One vector is turned by the same rotation once a tick. Each row is the vector after some number of ticks, and that number follows the row.
The counts run from 0 to 102.
[ 97 136 147 193 166 161 121 114 162  98 161 151 139 119  96 149 102 131
 105 179 154 121 125 117 112 137  97 149 118 172 145 174 129 144 121 154
 137 163 111 151  66 114 120 154 148 118]
74
[ 90 124 136 170 138 147 129 136 150 118 155 122  90 125 125 154 110 111
  99 151 127 144 103 114 106 125 129 156 151 150 159 161 100 157 162 136
 150 136  85 165  76 123 130 136 143  99]
53
[ 77 100 123 180 123 127 134 113 155 120 165 139 118 140 114 162  90 111
 113 183 144 136 125  86 130 103  91 184 132 142 136 169 124 135 174 113
 153 168 113 155  70 129 139 167 133 104]
20
[ 77  99 131 174 143 128 129 135 172 122 146 130 103 145 130 135 117 129
 102 172 108 127 128  70 109 125 104 201 123 123 143 163 126 106 160 133
 151 157 112 171  77 121 138 174 139 115]
19
[105 135 142 157 179 130 107 105 147 102 137 163 142 134 115 174 116 145
 123 162 136  98 130 114 102 133  67 168 139 138 159 145 134 130 133 146
 137 170 119 160  54 117 111 174 156 113]
87
[ 81 125 157 155 164 138 120 123 162 115 137 111 121 132 130 156 132 136
  92 176 115 116 161  88  92 136 106 188 128 121 154 140 115 116 141 140
 141 175 117 180  68 109  74 170 126 126]
92
[ 89 127 165 180 178 169 131 133 158 100 142 135 137 123 112 139 129 136
  95 155 162  97 147 116  91 154 103 159 142 137 153 164 110 132 110 139
 150 141 102 150  49 110 122 165 146 130]
75
[ 72 126 130 188 162 145 130 114 171 130 142 127 125 145 108 137 107 102
 100 174 144 140 119 102 136 131  94 167 137 146 145 190 132 127 154 122
 144 152 120 171  70 107 137 166 143 104]
4
[ 77 102 136 173 160 118 138 120 159 107 143 165 131 132 120 165 118 146
 105 166 112  80 136  88  88 123  97 181 111 123 170 125 123 131 146 101
 145 157 124 160  64 137 140 164 134 138]
22
[ 72 107 111 185 125 137 142 123 175 128 135 123 139 129 131 127 135 133
  84 197 126 118 141  85 106 120  98 192 131 122 149 164 127 111 148 135
 156 157  81 144  59 135 143 189 134 106]
11
[ 89 120 168 171 148 175 123 121 165 122 158 131  98 141  99 169 114  90
  88 165 133 136 139 128 103 141 106 161 144 159 158 165 108 155 127 140
 125 138 128 174  55 125 120 154 142  99]
66
[ 69  94 126 159 131 122 124 122 154 116 137 132  96 126 126 159 144 148
  91 181  97 122 112  77 108 112 135 176 149 141 170 117  96 141 135 113
 153 155  77 151  53 119 126 152 136 123]
35
[ 72 124 152 177 171 153 133 127 155  86 140 122 118 136 108 156 129 135
  69 144 133 102 136 109 111 131 122 151 154 138 181 151  84 144 102 140
 151 133  98 151  57 119 139 150 131 127]
63
[ 74 112 117 167 138 147 133 116 154 126 137 160 124 135 127 179 109 114
 110 174 124 144 154 111 125 123  70 179 139 136 147 173 146 131 154 119
 139 161 131 192  83 119 108 157 153 129]
17
[ 88 117 131 152 166 154 116 121 168 114 147 141 129 137 105 177  99 109
  92 170 114 129 148 107  81 121  76 167 138 132 149 137 147 132 135 129
 142 158 125 177  81 115  91 174 141 121]
91
[ 92 123 165 191 183 174 136 121 160 102 158 151 122 130  99 140 121 126
 106 168 148 122 110 130  96 136 120 137 146 164 163 139 116 167 124 134
 136 149 106 145  46 128 142 155 160  98]
62
[ 79 103 107 159 125 129 123 120 156 130 163 144 107 121 139 182 121 122
 101 185  98 150 119 101 132 102 118 202 124 134 160 152 121 142 194 117
 178 157 110 153  76 114 131 115 120 100]
32
[ 68 131 126 155 177 136 111 115 175 116 143 176 130 120 125 185 110 148
 114 168 128 111 126 114 118 123  80 169 142 138 147 128 133 136 146 134
 144 170  97 172  56 130 107 148 158 123]
99
[103 141 146 184 147 134 124 130 165 111 183 117  98 136 124 145 112  94
  99 174 133 150  99 104 124 147 131 160 128 161 169 168 117 171 137 138
 151 133 104 140  54 124 134 142 127  99]
57
[116 130 136 190 139 144 134 125 149 106 169 118 117 148  99 125 131 104
 116 177 152 155 119 118 133 127 106 170 114 154 148 174 124 148 142 146
 157 150 108 167  67 104 140 143 128 115]
69
[ 76 120 152 191 124 138 147 124 167 104 154 132  87 123 121 148 118 138
  75 185 116 120  84  89 108 117 153 156 138 133 175 158  82 154 145 139
 155 130  78 142  73 138 148 143 133  95]
48
[ 69 113 134 157 157 130 131 127 182 111 118 138 124 138 143 153 136 136
 105 145 115 109 156  94 101 122  77 172 130 128 160 153 128 127 129 110
 139 160 119 158  63 110 130 165 143 115]
14
[ 84 123 131 167 150 147 118 112 156 113 147 164 127 135 109 182 109 117
 102 172 130 108 143 112 106 135  72 189 134 138 165 157 133 125 144 130
 126 174 119 155  66 107 101 154 142 134]
95
[ 77 101 168 172 153 158 132 147 170  94 147 121  91 128 139 146 128 135
  80 160 112 113 117 116  83 134 130 156 143 139 179 129  92 147 133 123
 141 153  72 147  51 135 135 157 136  98]
51
[ 83 107 153 182 135 148 125 126 176 126 149 135 132 111 121 147 110 127
 113 183 152 124 147  84 105 130 107 201 104 141 139 159 122 135 139 137
 151 169  93 132  59 105 131 174 102 102]
85
[ 78 121 151 192 144 163 137 127 162 125 139  99  81 124 128 149 127 127
  86 165 137 129 100  94 123 127 135 171 138 137 169 147  94 154 127 157
 155 134  83 165  68 107 135 152 136  71]
52
[ 94 114 166 193 153 150 122 130 163 117 163  97 113 116 118 126 128 104
  94 188 162 152 119 117 118 139 131 164 150 161 141 189 112 161 136 136
 148 142 116 156  49 118 140 158 150 109]
65
[ 81 118 116 162 134 128 124 118 167 135 141 160  95 132 130 183 111 141
 100 162 116 135  86  86 128 108 132 170 136 131 172 139  96 148 147 133
 164 138  77 153  62 131 143 152 146 108]
36
[ 94 123 150 188 152 154 127 134 178 122 163 110 105 139 102 123 146 131
  94 170 127 111 109  97 105 122 133 172 126 152 166 149 101 144 131 145
 168 148  85 139  46 112 171 151 112  90]
60
[ 83 103 115 179 122 139 127 122 166 110 156 175  96 143 121 191 106 137
 119 170 111 125 112 116 102 128 124 165 135 130 168 158 133 160 164 111
 145 143  99 157  68 119 143 134 173 107]
33
[ 85 133 168 178 162 170 131 135 133 104 150 106 107 137 108 128 132  97
  89 175 133  99 157 114 102 148  89 156 158 152 170 152 111 135 122 128
 149 149 141 158  45 104 112 168 140 119]
67
[ 74 114 130 168 161 146 115 119 173 126 135 146 113 124  98 168 132 151
 110 182  98 101 157  92  66 138 107 198 116 133 160 124 120 130 132 125
 142 162  90 133  59 142 101 161 118 129]
96
[ 85 138 150 192 163 154 135 133 148 110 146 118 132 119 110 151 101 131
 104 172 161 140 136 103 124 138  72 159 120 144 162 180 122 143 134 142
 140 151 116 165  55 107  92 163 139 108]
78
[ 66  95 103 167 118 122 121 126 162 116 112 129 116 128 133 155 116 139
 125 176 119 101 140  89 104 103 111 199 133 115 161 143 127 133 161 116
 153 177  87 137  69 126 132 165 143 125]
23
[ 85  94 139 148 141 115 121 122 156 103 147 156  92 134 123 185 112 134
  94 178 109 153 115  78 139 120 117 168 138 137 161 161 133 152 151 101
 145 142 133 172  80 113 130 166 174 111]
29
[ 71 105 118 172 138 126 131 120 173 123 140 161 105 116 136 174  99 134
 119 147 126 121 113 102 109 106 113 164 155 138 150 154 106 178 160 130
 135 146  78 155  62 124 136 151 168 107]
37
[ 67 115 133 171 133 119 120 105 155 128 145 135 136 123 128 143 108 116
  95 183 139 147 122  91 135 102  79 183 133 129 146 175 124 135 165 133
 134 170 116 144  68 114 141 174 168 108]
12
[ 79 109 118 162 152 144 124 120 144 117 137 169 122 118 137 185  93 119
 110 168 133 127 124  92 120 113  86 164 146 147 152 147 129 149 153 132
 141 152  99 169  75 130 121 172 157 109]
25
[ 98 130 138 182 151 145 111 137 176 134 152 107 109 142 119 137 118 119
 115 185 136 135 136  85 113 117 104 165 131 145 140 163 139 135 148 140
 166 164 121 155  69 120 141 157 120 119]
81
[ 73 109 118 160 151 138 137 104 160 103 139 154 137 138 109 166  93 131
 106 173 133 115 145 100 118 107  67 179 128 142 149 162 125 141 134 115
 135 161 123 167  59 131 127 183 177 114]
13
[ 77 129 125 146 148 145 121 120 157 132 135 122 127 122 156 159 115 147
  93 162 120 122 113  66 111 117 118 192 148 110 143 158 104 142 148 144
 131 160  68 155  71 124 107 174 121 122]
101
[ 55 104 127 178 169 123 140 103 176  99 136 141 121 139 101 136 130 135
 102 154 122  89 143  96  96 128  79 219 131 110 154 156 123 116 141 112
 140 164 136 146  60 134 124 185 147 108]
10
[ 79 105 143 189 146 153 133 130 171 100 156  86  77 154 131 165 148 117
  92 176 108 120 105 106 118 141 148 178 140 126 168 154 117 133 128 127
 161 152 100 163  62 121 140 150 114 102]
56
[ 86 110 137 150 131 136 116 135 181 141 147 125 113 120 124 152 130 114
  87 178 120 148 137  95 100 108 106 202 131 134 149 162 139 132 153 133
 148 167 103 173  72 115 104 167 102 116]
93
[ 73 120 135 167 151 150 128 132 171 117 149  96 120 127 143 128 124 121
  88 176 143 141 143  92 143 128  84 171 144 128 144 182 120 120 134 121
 150 144 122 159  80 128 149 192 120  88]
3
[ 86 117 122 204 133 125 132 113 163 118 174 154 137 125  94 148 116 106
 118 180 151 137 124 102 112 146  92 180 111 151 140 169 133 133 154 136
 142 172 132 156  66 113 150 174 146  99]
8
[ 98 124 137 195 142 150 141 127 164 119 167 107 121 140 109 134 107 121
 108 185 170 122 113 104 127 124 116 166 119 158 144 175 121 152 148 140
 169 169  95 134  47 112 148 148 125  95]
73
[ 74  99 115 165 139 121 134 136 171 108 131 125  84 133 136 166 125 135
  94 166  95 113 137  99  80 122 132 196 141 124 163 153 125 137 152 111
 149 153 111 165  70 111 131 142 131 128]
31
[ 76 120 145 157 132 131 118 105 175 127 146 132 119 113 130 160 123 145
 106 191 132 118 116  92  98 104 119 199 133 127 149 138 119 138 160 127
 156 189  81 150  70 122 125 172 122 131]
97
[ 86 115 150 189 163 148 140 127 152 106 160 105 110 121 116 138 136 126
  85 164 133 120 145  85 111 135 130 170 129 165 159 151  97 134 137 124
 154 144 106 167  60 109 120 159 109 108]
68
[ 89 108 126 183 151 150 142 113 168 105 128 119 115 133 106 119 134 117
  96 154 125 112 169 105  95 141  89 200 119 144 159 156 139 128 134 105
 143 162 123 157  55 119 140 194 136 105]
6
[ 60 123 138 202 174 152 121 126 158  96 132 139 127 127 120 132 114 113
  96 173 155 110 139 112 107 133  76 158 144 148 167 158 130 139 121 122
 138 157 132 171  50 105 129 171 172 109]
1
[ 86 116 138 153 161 134  97 118 179 123 158 143 128 141 122 163 112 118
  99 178 139 128 114  96 112 125  80 180 139 144 120 155 136 150 151 138
 144 170 113 177  55 110 120 170 154 109]
90
[ 74 103 119 158 129 152 117 131 174 114 147 131  89 113 136 154 123 121
  81 152 115 151 117  88 131 111 128 183 149 124 159 155 102 148 154 129
 142 145  84 153  65 124 130 151 144 103]
40
[ 83 124 142 157 149 123 131 128 167 132 137 120 125 117 126 137 115 120
  90 159 168 131 124  77 114 114  76 196 126 142 134 174 126 128 138 140
 140 168  83 167  69 126 104 184 117 105]
89
[ 84 104 129 151 144 140 107 122 170 116 126 122  89 134 164 154 125 143
  87 156 110 139 129  84 100 119 113 195 139 127 151 139 129 145 151 125
 144 156  99 154  58 132 115 173 138 123]
27
[ 84 104 127 146 115 155 113 127 165 142 138 143  91 139 147 160  91 132
  87 173 103 149 122  86 112 101 116 186 145 127 154 144 105 157 169 128
 153 145 114 178  65 118 118 163 154 116]
28
[ 71 113 146 203 156 164 144 130 167  92 141 110  96 124 115 169 139 138
 107 177 116  93 118 117  82 152 116 170 115 146 171 136 113 156 132 122
 162 151 105 147  39 135 145 156 119 120]
59
[ 71 121 131 151 135 128 136 129 171 123 137 122 108 124 134 138 119 128
  87 159 136 142 139  81 121 118 106 199 129 109 137 149 118 138 165 130
 142 148  96 162  73 109 128 196 130 109]
15
[ 76 103 128 159 124 130 127 114 165 122 132 138 121 134 121 164  96 119
 100 184 134 145 130  85 130 109  91 174 138 153 131 181 121 129 163 117
 149 162 112 178  78 111 125 167 155  89]
16
[ 76 103 140 166 157 138 104 122 146  95 146 163  87 143 134 193 130 123
  84 165  99 109 131 113 110 135 100 183 156 128 164 147 135 136 143  93
 140 149 125 182  74 129 109 154 144 127]
30
[ 79 115 152 196 158 149 124 110 159 109 157 132  94 154  86 183 132 112
 123 173 128 124 125 117 105 145 117 141 124 162 176 157 110 166 140 110
 143 147  99 146  53 129 133 134 143 124]
58
[ 84 111 130 154 170 151 117 109 140 102 144 142  68 138 130 176 118 126
  81 151 107 119 116 123 116 134 121 165 146 140 179 141 110 151 158 122
 142 123 109 202  69 122 112 147 146 120]
42
[ 75 127 143 178 140 142 129 121 155 108 165 150 137 119 113 127 113 116
  80 168 159 121 134 114 112 131  74 170 119 154 140 170 127 137 154 127
 150 134 124 147  66  98 160 179 166 112]
0
[108 120 150 171 159 144 124 117 169 111 152  86 123 130 120 149 122 127
 105 180 131 121 163  97  98 146 105 197 117 138 154 177 130 127 114 122
 145 158 122 149  69 113  95 158 117 127]
80
[ 86 116 138 168 153 138 124 127 168 114 155 158  85 126 115 193 115 113
  75 167 114 159 109 102 120 128 118 158 150 142 160 170 116 168 133 127
 135 124  92 180  56 113 136 142 161  94]
41
[ 82 123 137 191 166 140 122 126 172 118 152 130 129 138 100 160 122 125
 107 174 129 110 146  99  92 140  80 181 125 142 154 150 110 130 156 129
 159 164 119 143  49 108 106 152 145 126]
83
[ 77 136 137 173 128 141 167 121 168 119 133 128 125 138 113 108 127 111
  96 184 125 132 142  90 114 138  99 200 111 155 140 166 136 112 161 126
 167 183 123 140  62 120 143 157 113 109]
7
[ 74  98 101 165 146 119 124 116 165 126 131 165 133 119 145 149 103 134
  94 179 133 133 107  80 131  98 101 184 132 130 138 154 124 141 170 135
 144 142  71 171  74 123 143 170 139 106]
24
[ 70 111 128 171 156 155 123 110 149 113 142 159 129 133 100 148 126  96
 101 160 128 118 143 118 120 139  82 166 131 142 145 162 128 118 145 112
 135 168 153 173  74 113 124 170 149 127]
5
[ 98 122 148 184 146 141 136 141 175 132 174 103 115 118 129 127 115 121
  81 181 158 127 122  91 111 123  88 184 134 144 153 175 110 126 121 154
 140 167  88 144  50 125 121 172 133 114]
77
[ 79 119 148 183 161 166 122 132 140 101 154 127  82 132 110 179 130 106
  71 155 119 119 123 132 105 147 110 159 163 147 156 156 124 165 135 138
 138 137 126 169  64 119 120 139 155  98]
54
[ 92 135 138 174 145 131 113 106 184 121 152 177 156 124 109 189 102 143
 103 165 147 128 129  90 102 102  96 185 120 121 144 163 145 126 159 133
 155 187  93 149  61 111 100 146 142  96]
98
[ 92 127 158 210 147 154 128 122 172 121 163 146 125 107 110 158 127 125
 110 174 163 132  96 106 128 133 124 167 126 160 152 154 119 174 128 143
 152 159  88 132  63 131 160 146 153  82]
61
[ 83  98 138 168 136 145 133 116 152  98 152 122  92 133 133 169 136 145
  74 151  81 116 127  95  98 118 144 186 147 131 170 138  97 151 137 106
 143 147 111 175  72 127 144 161 131 113]
43
[ 75 114 137 144 147 136 111  98 161 115 120 139 126 116 128 182 116 159
  90 161 119 107 141  81  86 110 101 189 133 116 147 109 126 134 135 137
 145 160  77 172  61 118 125 177 139 118]
100
[ 79 114 143 192 167 128 129 105 156 111 138 155 136 137 100 172 117 119
 107 178 139 111 150 130 108 143  68 181 125 151 142 158 140 125 143 109
 139 168 132 153  69 137 128 159 163 118]
9
[ 78 119 120 184 140 117 118 115 162 109 152 165 130 131 107 192 113 142
 129 173 117 134 131 111 115 114 104 183 133 123 146 165 126 127 149 118
 141 166 123 175  66 122 129 146 160 123]
21
[ 87 131 154 173 157 160 132 117 176 116 142 102 134 105 132 109 141 136
  97 164 132 114 147 116 101 127  94 168 127 141 152 161 101 131 107 139
 147 174 103 157  48 131 116 183 114 113]
76
[ 79 110 132 183 116 137 140 153 168 127 150 118  68 131 137 161 131 128
  98 157 111 139 103  85 129 129 143 177 129 147 159 157 111 158 153 112
 171 133  96 143  79 127 131 135 134  99]
44
[ 96 152 136 181 128 171 123 121 151  90 167 138 121 138  82 162 109 113
  97 177 143 126 124 121  86 139  81 162 122 180 150 166 123 139 114 141
 156 158 128 150  64 119 114 149 144 102]
70
[ 89 105 143 189 148 146 138 127 162 117 150 142 102 120 122 171  95 120
  94 175 138 135  94 111 123 112 131 156 141 156 170 164 102 192 136 131
 136 132  88 164  61 127 150 131 144 104]
49
[ 74 136 154 170 141 141 136 127 165 102 149 110 114 119 134 128 143 144
  81 160 145 131 120 113 104 140 121 168 142 153 169 165  79 151 123 159
 154 148  77 164  56 105 142 159 121 106]
64
[ 75 128 158 177 184 159 124 105 163 104 146 127 111 131 100 157 137 124
  89 167 148 117 151 117  98 156  80 165 147 151 149 145 110 118 140 112
 124 165 119 148  69 122  98 163 149 126]
79
[101 126 148 183 127 137 128 120 151 119 173 149  81 152 104 191 124 113
 106 171 119 136 109  97 114 129 134 160 142 171 150 159 113 167 156 112
 153 153 109 165  57 110 135 125 150 105]
45
[ 75 131 132 206 148 156 138 135 176  92 142 106 128 129 117 130 142 134
 113 173 132 103 145  97  80 149 123 201 125 124 169 150 123 133 119 121
 154 172  99 126  59 123 140 162 109  98]
72
[ 73 100 116 148 158 147 124 133 159 110 127 170 119 125 143 168 117 133
  82 152 109 122 129 101 113 121  90 186 155 111 159 136 129 135 139 133
 126 155 105 173  65 122 118 166 166 123]
26
[ 90 118 140 189 160 150 142 114 142 116 156 156  95 126 118 182 127 134
  87 148 113 130 104 122 111 125 118 154 148 127 166 130  98 172 124 124
 157 124 109 157  57 128 138 170 139 115]
50
[ 95 139 117 177 144 142 117 105 174 117 171 151 156 117 107 169  99 125
 120 182 149 117 122 107 100 114  81 165 139 144 120 160 139 135 135 145
 142 181 110 151  71 117 109 165 140 111]
86
[ 50 130 134 159 163 160 148 125 159  99 138 117 122 132 132 130 125 104
  90 147 124 107 152 101 112 152  90 201 150 131 151 154 120 124 113 119
 138 147 128 154  74 124 143 203 138  98]
2
[ 72 117 133 139 167 150 129 111 163  98 130 171 109 124 106 173 128 148
  99 167 109 104 129 107 100 128 113 182 134 145 172 129 113 148 144 114
 138 146 101 158  45 122 134 145 140 148]
34
[ 82 121 152 177 175 159 131 128 147 108 136  99  78 141 101 154 164 120
  74 161 104 101 120 116  98 166 134 174 145 141 198 156  91 145 134 119
 168 139 100 155  56 123 133 141 127 114]
55
[ 78 121 160 182 154 157 135 118 157  93 151 131 114 125  95 150 126 131
 101 164 145  95 134 126  82 154  99 156 121 147 190 152 106 134 123 129
 140 139 107 139  33 123 111 143 138 134]
71
[106 113 125 182 165 144 127 134 159  94 140 105 141 128 117 136 144 132
 101 170 128  98 160  98  87 132  82 194 108 123 148 154 132 127 151 123
 152 183  99 144  61 122 112 177 120 122]
84
[ 75 115 137 196 149 149 131 123 136  99 156 157  86 146 107 184 124 132
 100 161 101 133 112 108  85 153 126 176 141 141 173 146 108 141 121 111
 144 137 109 145  61 127 147 139 153 128]
46
